In the rows, zero is written as 128.
Families of rows that turns and mirrors carry onto each other, the same ones carrying the whole set onto itself: the rest of each named row's family, in list order:
3 families of 5 rows:
C: [123 113 145 125 151 136 113  91 114 134 135 141 147 130 129 136 125 102
 144 111 119 146 151 167]
S: [106 132 132 128 130 155 104 139 135 137 109 141 138 133 137 135 136 144
 137 126 134 106 141 144]
M: [101 131 129 141 125 161 109 132 128 118 102 138 148 139 144 133 137 140
 124 140 128 106 131 135]
D: [116 126 136 176 124 152 129 133 109 132 139 160 148 132 141 143 107 135
 137 136 116 149 129 159]
A: [133 133 150 141 122 153  96 114 106 117 119 164 123 125 153 156 119 106
 104 161 125 105 154 130]
Q: [143 112 166 120 132 164 123 110 112  97 120 157 150 114 106 155 125 116
 128 149 105 135 150 147]
P: [107 138 134 146 123 153 118 130 116 138 105 136 144 142 156 142 116 141
 113 143 135 115 140 139]
T: [127 121 151 131 120 143  79 119 117 125 130 159 126 121 153 153 142 105
 132 143 115 100 164 134]
L: [119 108 150 142 164 151 128  84 108 131 137 141 148 138 128 134 121 107
 137 121 113 141 142 158]
E: [119 119 138 161 131 149 108 133 115 128 136 175 133 126 138 139 112 128
 166 122 126 137 134 169]
X: [119 114 138 176 134 158 115 125 112 119 139 170 143 134 148 132 112 138
 154 134 121 128 124 163]
U: [128 117 138 153 152 143 124  91 111 136 148 148 157 132 123 139 121 100
 114 129 107 149 145 158]
K: [149 127 152 123 138 163 117 107 121 105 129 157 143 113 107 150 121 114
  97 150 111 136 146 145]
H: [130 118 152 131 120 143  97 113 108 113 119 163 132 131 154 150 139  99
 121 156 106 102 152 122]
J: [142 119 162 108 123 158 105 119 123 101 129 151 140 104 111 155 132 120
 134 138 110 142 152 152]

Which other rows belong to the same family as U? D, A, P, K
Which other rows belong to the same family as J? C, S, T, E

Families of rows that turns and mirrors carry onto each other, the same ones carrying the whole set onto itself: the rest of each named row's family, in list order:
6 families of 6 rows:
num: [111 131 136 141  98 136 114 115 138]
situ: [125  92 119 129 137 136 149 143 135]
Panu: [135 111 113 145 124 141 161 124 139]
mifo: [123 117 137 131  95 117 118 104 143]
rov: [134 115 120 129 133 125 156 150 134]
buvez: [109 113 142 123  89 122 119 124 135]
Bamo: [136 109 123 134 135 136 161 131 143]
zot: [117 123 124 122  93 130 107 119 130]
lol: [111 106 129 129  97 127 111 104 139]
tarop: [119 116 138 138  97 122 106 115 135]
Foz: [133 106 122 153 135 132 149 137 124]
Degeb: [139 118 104 126 133 138 151 133 138]
nud: [143 108 117 128 139 125 152 135 133]
Tek: [136 112 120 129 139 136 156 137 143]
levo: [107 110 130 131 105 129 101 117 137]
buno: [116 122 141 138 105 123 103 122 141]
Gam: [125 124 129 115 105 116 105 117 142]
kanav: [141 104 114 137 127 126 161 122 127]
pafe: [130 118 114 147 136 144 146 142 137]
vap: [121 120 130 124 103 120  99 121 135]
vuzub: [129 111 128 143 128 127 160 146 133]
mubod: [116 136 124 119 105 132 106 122 138]
lirik: [112 114 137 114  91 118 118 125 135]
dulo: [133 111 125 138 139 138 156 138 143]
noteg: [137 109 124 142 142 129 149 142 130]
Bor: [113 110 123 116 103 126 104 112 138]
zutar: [128  90 117 126 132 133 155 135 136]
sos: [135 110 121 131 124 123 166 137 134]
kup: [140 104 125 142 133 127 160 128 132]
kuli: [125  90 122 135 131 136 155 136 135]
pativ: [108 115 140 119  95 121 113 131 134]
nupen: [140 111 109 129 140 126 144 140 126]
gedub: [113 121 128 132  91 132 107 119 130]
piv: [120 129 125 122  92 129 122 105 140]
Vebu: [125 116 130 123  93 117 110 108 136]
dur: [118 120 126 126  88 129 112 113 130]

Which other rows belong to the same family as num? Panu, Degeb, pafe, mubod, piv
Which other rows belong to the same family as Bor? rov, lol, levo, vuzub, sos
Which other rows belong to the same family as kuli? situ, buvez, lirik, zutar, pativ

Families of rows that turns and mirrors carry onto each other, the same ones carrying the whole set onto itself: the rest of each named row's family, in list order:
4 families of 8 rows:
Sakip: [145 119 127 142 123 136 128 123 154 136 118 131 124 121 150 119 119]
guz: [120 125 111 133 131 134 123 131 160 126 151 123 128 138 127 138 154]
telo: [122 140 111 137 131 132 124 130 155 125 155 124 114 129 108 131 139]
zodi: [115 127 135 143 154 132 122 135 117 126 147 134 105 152 143 145 114]
muza: [118 128 129 115 124 105 129 122 128 145 122 148 133 127 123 142 117]
bup: [141 110 123 142 123 142 116 134 141 136 114 135 125 132 148 108 120]
Gon: [119 121 116 111  87 142 126 119 139 113 119 111 126 126 125 126 134]
nog: [ 92 125 119 117 119 119 132 130 101 108 150 118 107 152 120 138 135]
buvuv: [141 123 135 138 148 121 130 127 125 128 148 140 103 156 142 143 118]
Gade: [112 113 112 108  88 134 124 125 130 111 113 119 121 122 126 120 129]
Gim: [124 130 134 151 154 122 136 127 124 131 155 131 110 150 145 138 124]
Kuga: [109 130 124 116 125 101 130 110 138 138 124 142 121 139 117 139 109]
Ren: [126 117 134 127 115 116 127 133  98 115 109 112 114 137 155 126 112]
Zinov: [129 114 121 142 118 153 130 143 116 105 143 107 110 133 154 119 145]
Nin: [102 126 115 119 121 114 141 117 110 112 147 112 104 147 119 153 137]
bet: [125 108 137 123 121 122 143 128  97 118 114 130 118 144 154 127 104]
vuki: [110 126 110 131 128 140 132 120 157 128 159 137 116 135 115 134 142]
nefe: [123 111 126 127 113 123 136 121  92 122 111 125 102 141 140 124 102]
dab: [123 114 109 116  90 123 138 117 139 117 120 115 126 121 127 113 140]
geva: [ 98 127 118 102 114 114 138 133 113 110 137 124  94 149 123 142 139]
Pim: [115 134 119 115 126 104 128 112 140 133 115 145 132 142 128 134 110]
mep: [127 113 109 135 127 154 142 143 112 110 150 105 110 145 148 119 131]
Vofo: [119 115 116 144 119 149 130 131 126  98 146 100  98 145 145 116 137]
patif: [114 124 128 127 118 103 117 110 139 137 112 143 121 134 119 143 124]
Simuf: [122 109 127 143 118 151 132 140 114 110 151 104  99 130 141 123 144]
Pegig: [140 120 128 141 137 146 132 122 144 135 116 123 125 117 154 117 123]
Mivek: [ 98 123 118 117 106 110 129 131 109 109 151 127 107 155 117 141 132]
vonor: [116 102 134 121 111 123 135 122 100 118 113 125 116 144 162 126 115]
Guruf: [113 134 109 134 122 133 117 124 157 123 154 119 112 129 117 131 149]
kam: [101 113 102 124  95 136 129 124 127 120 114 108 127 122 125 120 138]
Lopi: [139 117 126 155 128 141 121 120 141 133 129 125 136 124 148 116 115]
buven: [118 123 128 147 157 113 135 134 115 129 148 139 105 146 146 132 120]

Which other rows belong to the same family as telo? Gon, Pim, Simuf, Pegig, Mivek, vonor, buven
Which other rows belong to the same family as nefe? guz, bup, buvuv, Nin, mep, patif, kam
Which other rows belong to the same family as Guruf? Sakip, nog, Gade, Gim, Kuga, Zinov, bet

Families of rows that turns and mirrors carry onto each other, the same ones carrying the whole set onto itself: the rest of each named row's family, in list order:
4 families of 8 rows:
batal: [125 148 127 147 117 140 149 135 137]
sof: [114 133 109 126 124 121 152 100 129]
fepaf: [151 102 131 129 128 112 124 137 134]
Ririg: [137 111 120 117 144  97 130 113 140]
Rutot: [132 126 123 111 137 102 114 120 151]
limen: [134 125 121 138 106 128 153 115 111]
Bara: [148 127 138 138 137 115 126 148 148]
duri: [137 114 127 122 145 111 122 135 156]
peduv: [124 129 115 108 132 103 125 104 142]
sizal: [127 119 112 118 134 102 143  99 129]
tole: [123 134 113 128 123 114 155  99 121]
Gom: [140 126 134 135 138 124 124 149 156]
taraf: [118 141 113 115 122 111 136  98 132]
vus: [153 113 137 140 121 123 128 146 133]
vami: [117 153 117 126 113 123 143 106 130]
zok: [129 111 116 114 144 104 127 115 148]
zosi: [143 142 139 148 126 128 138 149 141]
vodug: [135 141 135 146 126 136 136 149 148]
dip: [146 114 130 125 145 103 123 133 149]
sol: [125 147 120 143 116 127 159 114 121]
zoma: [147  98 124 121 129 106 128 120 129]
daz: [140 130 129 146 106 134 148 131 117]
beli: [117 146 117 139 117 133 156 114 129]
kav: [148 124 136 147 112 132 138 144 126]
rosut: [138 133 132 120 134 111 112 138 156]
godol: [134 114 115 127 113 118 148 105 112]
bobi: [138 146 137 132 125 122 118 145 153]
pog: [120 119 108 115 136 109 141 100 137]
lovo: [138 103 117 121 122 108 138 107 119]
gizar: [133 149 132 150 116 133 151 134 129]
Rupof: [130 158 135 138 116 130 131 140 144]
tege: [122 160 126 136 111 131 140 123 134]

Which other rows belong to the same family as lovo? fepaf, limen, vus, zoma, daz, kav, godol
Which other rows belong to the same family as zok? batal, sof, duri, Gom, vodug, beli, pog

Families of rows that turns and mirrors carry onto each other, the same ones carrying the whole set onto itself: the rest of each named row's family, in list order:
5 families of 3 rows:
kog: [128 110 151 131 112 102 125 131 173 127 138]
zibu: [121 121 148 146 114 148 113 118 115 112 134]
rak: [111 113 131 131 108 138 104 116 134 103 148]
lutos: [124 122 158 130 127 120 122 104 171 124 134]
vuves: [128 115 158 135 114 112 128 122 177 129 133]
setar: [116 118 156 132 116 140 125 126 122  95 139]
sulu: [113 119 136 137 111 147 108 110 131 106 141]
beka: [125 118 155 124 123 103 136 132 170 122 137]
femi: [112 122 133 128 101 134 105 119 131 101 132]
lunoz: [143 135 152 144 118 141 123 154 151 149 143]
Zafav: [136 125 134 140 124 129 126 154 127 144 158]
Vama: [128 115 155 109 123 117 122 113 164 139 136]
res: [139 129 141 145 124 137 130 152 130 150 149]
Tad: [142 148 137 135 106 134 121 155 141 138 140]
zav: [133 126 135 125 122 140 122 157 130 148 153]

Which other rows belong to the same family as setar? Vama, Tad
Which other rows belong to the same family as zibu? lutos, lunoz
Which other rows belong to the same family as beka? femi, zav
Which other rows belong to the same family as sulu? vuves, res

Families of rows that turns and mirrors carry onto each other, the same ones carrying the whole set onto itself: the rest of each named row's family, in list order:
4 families of 8 rows:
kag: [145 118  78 112 107 127 115 114 144 129  87 116 118 122 130 172 122 124
 145 121 125 116 131 144  95 152 128 119 126]
sipon: [142 133  99 126 119 130 112 119 151 122  90 111  80  96 133 157 137 122
 171 129 107 132 102 156 140 165 134 133 138]
nom: [148 136 110 101 142 162  99 100 151 124  99 118 122 123 125 118 130 142
 132 142 130 117 113 153 138  99 135 115 118]
tif: [146 115 111 116  79 127 128 115 166 111 105 144 101 126 138 137 117 132
 172 125 115 131 116 138 130 119 153 131 123]
Buzo: [141 145 105 142 155 129 131 106 160 152 103 102  97 102 139 130 123 125
 142 128 112 133 111 167 158 130 142 126 129]
fimef: [128 124 107 105 112 139 120 107 139 110  83 127 136 122 115 138 111 146
 157 129 129 100 122 163 112 108 135 126 108]
bog: [140 127  85 121 149 126 135 103 152 150 109  97 131 123 133 136 116 126
 121 128 140 121 126 153 112 120 128 125 117]
fuz: [146 128  79 123 108 120 110 108 139 136 106 115 108 119 131 164 131 130
 143 114 132 114 127 150  94 156 121 129 124]
Pazor: [139 138 114 129 155 128 127 111 159 149 106  97  94 107 136 125 128 108
 138 134 121 131  99 161 153 131 144 132 136]
Fifu: [158 137 116 124 119 143 100 115 168 129 110 130 101 116 145 113 138 117
 144 139 103 140  99 129 152 120 155 141 132]
peti: [169 138 107 123 119 145 104 114 171 116 112 133 101 113 142 119 135 123
 140 140 103 139 114 132 154 113 153 122 133]
surev: [129 112 103 100 107 142 127 112 132 113  81 133 126 127 127 135 109 144
 161 132 136 116 112 165 117 107 132 116 110]
Dosi: [144 129 107 121 113 128 107 122 153 127  85 116  81 107 132 161 135 107
 162 127 105 124 105 150 136 164 146 125 146]
Tuk: [162 134 112 116 114 153 101 119 179 122 120 131 103 120 139 119 137 132
 150 129 115 143 108 134 151 116 150 134 130]
Liki: [128 145 102 142 152 120 120 110 150 145 107  99  86 104 132 132 120 119
 140 122 114 120 109 165 153 135 140 129 134]
senep: [133 141 106 138 154 125 133 104 149 135 102  97  84 103 138 128 132 126
 136 127 119 139 103 163 151 132 146 126 137]
tena: [139 137 103 100 135 166  96 112 161 127 103 121 129 121 123 117 119 143
 141 129 131 120 116 154 149 100 138 122 115]
fipu: [154 121  83 115 107 127 108 106 141 122 100 117 109 113 128 176 127 126
 154 130 130 111 124 151  94 151 124 128 118]
tunud: [148 114  99 124  86 124 132 127 155 104  95 150 105 119 145 139 116 125
 168 128 109 140 114 144 132 121 151 123 126]
Div: [140 134 101 105 142 158 102 102 153 134  98 118 133 116 128 108 129 136
 124 135 136 119 110 148 143 104 134 132 117]
giluz: [138 114 104 124  80 124 122 121 153 111  88 142 102 123 143 142 124 123
 169 126 103 126 110 138 125 129 163 128 122]
kadip: [136 137  88 134 143 113 130  93 146 154 119 103 112 121 131 138 114 130
 125 122 133 114 129 157 112 125 128 128 117]
Nos: [137 138  93 132 117 127 100 126 145 127  95 113  81 100 132 159 137 117
 158 116 113 121 107 156 137 167 133 130 141]
botus: [155 127  82 117 107 121 104 113 125 131  98 119 117 117 130 170 118 120
 139 124 123 118 130 150  95 147 126 122 125]
muvu: [124 118 102 100 101 141 122 109 149 116  89 134 126 126 120 136  99 142
 162 125 131 108 124 159 126 104 141 118 108]
naz: [140 120 109 127  87 127 132 118 158 103  89 150 102 122 138 146 119 135
 173 124 112 132 111 146 119 127 148 140 124]
tilik: [122 112  90 106 103 140 123 108 140 115  76 130 135 123 127 136 116 140
 149 122 136 106 121 156 116 111 140 119 108]
kab: [145 131 104 123 114 125 105 116 138 113  91 113  79  91 129 156 135 113
 153 132 111 126 107 155 134 162 137 130 147]
keles: [153 133  87 132 142 125 127  93 149 154 112 107 128 118 134 149 112 127
 126 128 134 112 134 161 113 117 130 123 111]
dofa: [144 135  86 133 147 121 131 101 136 152 108 102 122 126 140 141 116 132
 122 121 131 132 128 159 112 118 136 118 114]
zopaf: [164 143 105 131 118 142 107 114 175 120 109 140 101 115 141 124 137 120
 151 124 107 151 106 137 154 118 152 139 127]
bavod: [152 148 103 110 145 155  95 105 158 127 102 117 134 115 116 117 130 134
 133 130 124 119 117 153 146  99 139 125 110]

Which other rows belong to the same family as Div? kag, bog, Pazor, Fifu, Dosi, giluz, tilik
Which other rows belong to the same family as tif? fuz, Tuk, Liki, tena, kadip, Nos, muvu
Which other rows belong to the same family as bavod? sipon, Buzo, fimef, fipu, naz, keles, zopaf

